In the rows, 128 means zero.
The rows below come in pairs that one turn or mirror swaps. Which row does each named row swap with?
K_676: [118 114 148 117 127 129 174 162 146 163 111 126  99 109  90 116 148 151
 105 124 113 108 174 114 135 106 124 126 114]
K_254: [136 118 107 119 142 102 165 148 155 116 104 135 121 118 145 132 145 149
 143  90 111 128 146  75 128 104 146 116 142]
K_277: [133 105 124 137 162 147 167 121 154 139 153 105 132 128 152 144 120 124
 149 118  94 130 148  92 158 100 120 111 102]
K_875: [124 126 150 116 119 164 141 136 114 141 105 112  97 169 143 139 146 152
 106  88 105 116 122 101 156 106 145 133 156]
K_800: [135 133 166  93 135 137 148 142 141 146 154 149 144 154 132 152 129 140
 101 112 131  81 156 110 136 123 113 143 106]
K_180: [106 128 149  91 125 180 148 156 121 132 117  94 126 148 124 156 125 134
 114 122 134 122 141 100 182 131 133 116 135]
K_732: [114 131 100 141 119 135 149 134 140 123 142 119 139 179 140 152 117 151
 115  92 103 114 159  76 156 152 126 124 111]
K_188: [125 118 138 127 125 149 149 121 144 139 129 118  90 151 119 181 148 121
 104  93 142 146 138  96 121 130 134 150 109]
K_448: [133 117  99 115 143 109 168 146 151 121 114 135 121 120 152 135 143 145
 149  91 111 127 147  74 131 101 140 123 147]
K_323: [114 125 116 122 124 146 141 159 138 121  94 154 107 160 139 105 148 118
 137  98  84 122 154 120 149 154 123 145 127]
K_691: [133 120  95 134 139 151 166 133 141 132 151 131 110 136 130 126 136 154
  80 114 116 154 151 129 164 154 159 139 133]
K_305: [118 151 133  86 124 174 151 135 135 133 130 140 108 156 129 170 108 143
 136 101 124 108 170 126 138 119 134 148 152]
K_622: [106 148 141 113 145 135 133 134 162 141 156 120 131 170  97 132 149 152
 137 106 127 142 137  74 136 143 115 110 112]
K_566: [148 145 123 117  95 132 173 145 166 147 148 140 113 139 159 150 161 159
 109  99 113 120 141  95 139  98 115 117 130]
K_135: [117 133 157  90 169 129 136 138 124 142 146 117 117 157 118 116 120 148
 127  92 143 136 118 114 134 111 112 153 138]
K_705: [154 155 138 123 114  98 144 156 120 151 128 126 150 153 117 143 154 114
 117 128 105 144 157 106 147 136 139 134 110]
K_430: [147 136 131 110 138 164 141 137 136 125 122 152  96 156 113 145 122 145
 101  99 117 133 135 147 171 106 169 135 139]
K_192: [ 98 111 163  91 126 122 174 149 170 138 120 112 131 118 145  92 128 125
 122 120 117 129 167 109 147 136 112 120 113]
K_230: [124 170 125 104 130 133 139 107 138 133 130 153 109 171 135 112 121 162
 123  99 125 112 146  92 196 110 140 133 135]
K_679: [119 129 124 118 171 161 157 128 159 136 147 119  75 159 140 149 136 170
 131 124 123  99 176 110 148 131 120 131 112]
K_119: [156 129 134 106 123 106 135 125 139 130 126 129  89 117 156 150 106 160
 120 112 108 137 126 111 156  86 111 143 100]
K_524: [110 137 148 115 150 148 160 132 165 126 111 135 100 166 142 145 113 118
 115 108 108 111 187  94 173 114 121 154 153]
K_144: [134 150 120  97 122 112 152  94 130 129 168 142 130 123 154 124 136 172
 101 111 117 122 134 111 170 128 118 133 132]
K_343: [136 120  96 112 151 111 164 139 157 113 110 128 119 126 152 130 151 135
 147  93 114 120 143  77 125 106 142 123 137]
K_703: [147 135 131 109 126 105 132 128 129 130 124 129  83 123 163 143 119 163
 117 104 109 135 124 104 156  81 116 142 103]
K_982: [119 144 129  94 133 162 153 131 142 166 188 124 134 127 107 145 134 133
 136 131  89 120 143 111 153 131 122 111 123]
K_696: [127 144 130  81 138 144 155 125 138 137 114 161 130 166 110 146 149 122
 110 104  90 129 160 125 123  90 133 128 101]
K_769: [101 129 125 108 146 133 171 167 144 156 134 144  89 102 140 149 110 129
 118 138 122 138 158 119 163 160 123 108 108]
K_849: [106 148 143 129 120 133 132 106 138 137 100 146 148 150 121 139 154 112
  96 106 127 115 178 117 154 112 123 119 120]
K_317: [158 134 147 124 167 106 131 120 140 152 119 117 133 132 145 113 154 153
 132 118 110 133 132 122 143 140 157 112 104]
K_791: [122 116 142 119 134 135 179 166 148 149 114 125  95 110  85 122 147 150
 111 125 111 104 174 107 135 104 119 124 115]
K_260: [ 97 127 109 103 145 133 157 125 111 141 130 109 122 144 124 124 143  98
  91 123 127 137 162 104 123 150 140 104 117]
K_370: [112 121 149 113 140 131 169 169 141 152 105 124 104 115  93 122 139 155
 105 132 112 100 181 121 136 112 138 127 112]
K_141: [105 134 135  89 152 154 129 119 117 139 126 128 156 133 143 136 148 159
 108  84 112 118 114 113 148 100 121 133  98]
K_478: [104 130 160  91 132 150 137 141 181 153 165 106  90 118 125 129 127 139
 125 116 109 152 138 118 149 158 120 139 132]
K_650: [122 166 120 137  98 123 140 125 119 150 143 117 133 141 126 109 132 135
 110 108  94 151 111 129 151 129 125 123  94]
K_290: [152 135 134 108 125 102 130 126 135 136 118 121  96 123 161 144 108 159
 112 101 110 133 121 102 156  81 112 140 108]
K_388: [ 96 120  93 131 121 159 151 124 162 164 130 123  94 148 124 120 122 131
 120 104 103 122 128 132 139 166 137 124 113]
K_353: [ 70 147 136  99 142 177 143 128 161 124 132 134 111 147 141 144 109 140
 116  83 123 140 154 112 174 125 114 118 127]
K_568: [149 138 135 108 128 100 137 127 140 135 121 128  87 122 158 145 105 162
 120 109 106 137 123 113 155  85 116 142 103]
K_844: [127 136 116 106 158 136 144 104 143 125 122 111 136 111 125 137 112 166
 115 134 104 169 156  83 123 139 133 116 121]
K_93: [105 151 119  98 130 125 139 146 143 138 105 148  84 114 133 118 123 158
 107  75 118 137 159 106 171 160 149 103 143]
K_678: [100 138 132 138 109 157 159 143 140 128 121 110 125 170 135 150 142 106
 159 125  82 131 141 107 147 124 134 140 129]
K_197: [104 150 133  99 139 133 170 130 143 145 119 142 120 101 126 115 121 123
 135  99 133 119 169  61 139 156 113 137 139]
K_15: [109 161 134 118 142  85 136 105 158 117 123  96 118 111 128 124 132 147
 101 102 112 146 147 104 141 127 160 123 118]
K_291: [121 117 149 116 132 137 175 166 146 154 107 127  98 119  89 121 158 156
 108 126 114  97 166 120 139 112 134 126 109]
K_402: [155 106 128 127 126 140 149 141 177 131 139 124 132 144 162 125 120 108
 120 114  93 118 143 106 146 161 149 144 125]
K_457: [145 156 114 138 147 138 130 147 149 126 131 149 105 138 127 129 133 113
  96  95  97 106 132 109 123 148 128 166 101]
K_35: [120 106 154 129 144 139 185 109 100 130 108 133 129 133 137 123 133 119
 118 112 127 122 123 109 170 145 132 142 120]
K_988: [106 124 129 101 148 132 167 160 143 153 130 146  82 101 136 139 113 126
 125 137 124 146 156 125 168 153 127 102 105]
K_491: [106 169 135 109 145 147 130 157 153 146 152 108 111 136 113 113 145 116
 121 128 102 163 155  97 157 144 150 137  92]
K_651: [110 144 115 109 161 122 136 154 108 101 139 127 108 145 124 109 124 107
 125 115 129 134 144 129 128 140 132 154 109]
K_138: [115 141 142 149 147 149 161 102 160 126 137 132 127 151 129  97 144 165
  92 114  84 122 143  89 176 132 141 128 126]
K_602: [115 166 116 140 118 117 141 112 129 142 124 109 115 144 151 125 127 107
  78 117 124 120 129  98 122 126 151 132 133]
K_509: [153 136 132 108 127 103 132 127 136 132 126 125  95 123 155 142 112 166
 113 112 103 121 118 107 153  83 113 143 102]
K_302: [118 158 119 114 124 118 131 147 126 135 110 110 143 155 124 113 166 141
 124  89  99 155 143  94 143 123 124 155  90]
K_938: [127 154 147 137 142 158 144 134 129 157 119 134  89 123 113 126 122 185
 121 123 110 119 134  94 139 139  99 132 152]
K_567: [157 141 142 106  92 148 166 127 146 153 124 115 118 113 109 140 137 163
 113 103  90 139 149  72 145 108 146 152 120]
K_160: [116 146 179 132 159 151 144 137 154 170 128 122 144 147 112 126 122 114
  96  97  87 118 135 101 150 122 128 115 114]
K_675: [131 154 110 119 155 115 153 119 147 155 142 128 162 149 154 135 138 127
 132 112 111 160 162  93 172 105 125 112 123]
K_539: [136 130 113  98 130 180 159 138 100 147 141 128 125 156 154 149 127 156
 129  88 133 116 138  93 164 125 132 113 130]
K_991: [116 159 134 117 140 155 170 147 138 132 147 108  86 129 101 146 142 157
 141 116 118 108 139 109 187 132 109 112 143]
K_468: [106 122 128 104 153 135 160 166 156 149 130 146  90  97 140 146 111 130
 124 135 123 135 151 121 163 163 125 106 108]
K_845: [149 128  93 120 148 113 154 148 149 122 111 127 115 126 148 135 142 136
 148  95 109 121 144  80 131 101 140 118 149]
K_761: [108 124 163 158 122 112 133 139 148 170 125 145 113 134 136 144 133 169
 117  99 135 106 163 114 140 137 128 118 101]
K_32: [ 93 145 156 144 121 136 145 156 161 175 127 118 101 164 129 123 128 161
 118 115 107 129 178 117 170 126 115 152 120]
K_77: [105 132 138 119 118 119 101 107 160 132 138 130 125 126 156 109 122 163
 108  87 100 112 155 102 153 142 134 145 139]
K_318: [111 132 126 106 151 131 165 163 147 147 131 147  88  94 141 147 113 132
 124 137 126 143 158 125 169 155 118 111 104]
K_66: [127 161 119  80 140 134 162 137 115 135 149  98  88 124 112 123 125 139
 116 108  79 141 134  98 143  89 119 127 103]
K_453: [108 132 147 121 135 146 137 126 135 168 125 102 106 132 143  98 114 118
  85 100 114 136 153 116 112 139 153 137 102]
K_776: [148 149 126 120 125 132 129 133 117 135 119 114 143 112 137 107 133 103
 111 116  99 137 156 137 134 144 141 151 124]
K_264: [110 129 133 109 148 128 166 161 147 149 131 156  87  92 146 146 110 129
 125 135 122 143 152 124 161 156 120 116 106]
K_46: [ 95 156 120 108 146 168 186 121 166 160 108 155 104 164 112 128 130 130
 121  97 104 126 164 110 172 123 134 124 133]
K_351: [136 120 139  76 151 153 158 140 145 118 113 150 141 158 107 148  99 139
 129 104 106 110 136 116 164 142 151 136 102]

Swapped with K_192: K_566
Swapped with K_277: K_761
Swapped with K_302: K_46
Swapped with K_135: K_691
Swapped with K_93: K_66
Swapped with K_679: K_317
Swapped with K_567: K_197
Swapped with K_254: K_791
Swapped with K_430: K_651
Swapped with K_705: K_524
Swapped with K_844: K_938

